-54.8  -33.0  28.4  -42.2  43.1
32.0  7.6  -49.2  -52.3  50.8
-3.1  6.2  -54.0  57.0  -51.8
--> -49.2, 57.0

60.3  27.7  43.5  6.7  -12.2 --> 43.5, 60.3

25.3  -36.8  1.9  56.7  -13.7  0.9  5.8 --> 56.7, 56.7

-61.1  -5.2  0.4  -53.4  1.5  50.9  -0.5
22.9  6.5  5.2  -10.0  -0.9  7.5  -1.2
67.5  23.2  19.3  -39.0  -2.9  29.0  -6.5
--> -10.0, 67.5

4.7  3.0  17.2  -11.6  21.5
-3.3  3.0  14.4  -11.6  14.8
5.9  -6.0  10.2  72.4  -17.5
--> 14.4, 72.4

-34.3  13.4  19.1  -67.8  47.4 --> 19.1, 47.4

-32.4  -57.5  8.2  14.8  -14.4 --> 8.2, 14.8

-53.4  -26.6  65.1  43.6  25.0  12.3  -72.4 --> 43.6, 65.1
---
(523, 241, 352, 473, 917, 545) → 523
((6779, 6985, 7447, 8636, 7016, 6513), (5967, 9522, 8998, 5443, 5513, 9054), (6888, 6585, 3165, 3869, 6159, 6583)) → 8998
((81, 91, 23, 37), (80, 31, 59, 39), (68, 97, 37, 65)) → 81
(-143, -921, -987, 807, -584, -812) → -584
((62, 35, 73, 78, 44, 38), (69, 23, 77, 61, 44, 53)) → 73
(62, 9, 2, 52, 75) → 52
(-425, 642, -703, -801, -605) → -605
---
12.2  -2.4  -64.6  -50.7  58.8  -26.1
45.1  -4.0  -22.6  -32.4  17.4  -11.8
-61.7  -3.4  15.6  29.1  -22.3  -19.2
→ -22.6

5.9  -31.4  -22.2  33.3
-3.4  33.7  77.7  30.2
→ 77.7

27.3  28.2  26.5  27.0
-58.1  -49.6  -49.5  -58.0
16.0  7.6  8.3  16.2
→ -49.5

-26.8  36.9  -15.8  0.2  0.8  63.3  -65.0
-10.5  -62.0  -9.6  -42.8  -21.5  63.3  -23.6
55.5  -34.8  -15.8  -6.2  -40.7  63.3  19.6
→ -9.6

39.9  -37.5  -2.3  13.5  6.7  20.0  51.2
-9.6  11.9  2.5  -42.2  6.5  -60.3  -76.3
-22.1  -22.9  -14.4  36.5  -42.3  -0.9  11.6
→ 2.5

2.4  1.1  1.4  0.3  0.0
38.7  3.4  -7.6  -1.9  67.1
24.8  -8.1  -7.6  -3.1  -2.1
→ -7.6
---
Q: 13.5  20.7  12.2  32.8  25.2  67.4  -0.4
A: 13.5
Q: -28.2  42.9  49.8  -13.7  60.2  -20.9  29.0
A: -28.2
Q: -50.7  76.2  7.0  -46.6  -56.6
A: -50.7
Q: 72.1  -30.9  -13.7  16.5  -34.1
A: 72.1
Q: 10.7  26.3  -31.7  -38.9  63.4
A: 10.7
Q: 10.2  -65.2  13.4  -69.7
A: 10.2
Q: 9.1  14.8  2.4  60.8
A: 9.1
Q: -72.5  15.4  -3.5  -39.9
A: -72.5
Q: 54.5  35.7  46.2  60.4  -6.7
A: 54.5
---
Q: -17   28  -30  -29
A: 28, -30

Q: 28  23  41  35  86  27
A: 86, 23

Q:
2  5  7  3  2  5
3  5  8  5  1  4
A: 8, 1

Q: 917  386  249  301  379
A: 917, 249

Q: 597  766  553  371  130  562
A: 766, 130

Q:  98   37  251  143   60
A: 251, 37
---
[[7 7 4 3 1]
 [5 4 4 2 7]] -> 3

[ 43   3  -2 -30 -19 -10 -22] -> -19

[[351 408 456 644 538 331]
 [637 746 204 771 803 410]
 [217 301  85 946 587 192]] -> 204

[[54 40 33  1 47 78 51]
 [54 57 60 30 51 64 37]] -> 33

[44 80 23 34] -> 44

[[5480 6971 4775 6852 3449 4484]
 [3829 2411 6385 3694 7108 6648]
 [9196 6411 4158 6254 7986 4056]] -> 3694

[60 90 45 24 80 40 95] -> 45

[-19  -3 -48  37] -> -3

[ 61 199  28  86  99  57] -> 61

[688 916 835  65 841] -> 835
---
-67.9,-22.6,-37.7,22.0
-15.6,-56.4,-52.9,31.0
=> -52.9

-19.8,17.2,20.5,-17.0,-50.9,-0.3,6.4
-12.2,8.3,24.8,-2.1,32.3,-1.3,55.0
-5.7,-7.6,24.5,-13.2,27.7,-9.5,61.5
=> -1.3

-7.0,7.6,41.0,-28.6,20.6,59.8
-45.7,49.9,-3.7,25.1,-23.0,15.1
-5.7,-5.8,19.0,46.8,24.6,-34.4
=> -23.0

-26.0,-4.6,-31.2,20.0,17.1,-39.8,-7.5
-62.4,-5.0,36.6,40.1,-39.3,-32.4,-13.4
-39.7,-21.1,-70.1,8.1,0.9,-47.9,19.8
=> -32.4

15.9,1.9,8.5,37.0,9.6
20.3,-8.0,6.2,11.0,-18.2
-0.4,15.8,22.2,-62.4,-11.2
=> 11.0

14.8,35.9,-57.4,-63.2
76.0,-19.0,-21.8,43.7
=> -21.8
---
 13.3   -9.2   -7.1  -16.5 -> -9.2
-0.06   0.12   0.05   0.08  -0.17  -0.18   0.07 -> 0.12
 -5.8  -10.1    9.7    2.6 -> -10.1
-0.402  -1.138   1.304   1.347  -0.336  -0.366  -0.905 -> -1.138
-12.9    8.4   14.4    6.5  -15.2 -> 8.4
-0.37   1.96  -1.78   0.48   0.98   0.40  -1.03 -> 1.96
-0.041  -0.092  -0.172  -0.086   0.157 -> -0.092
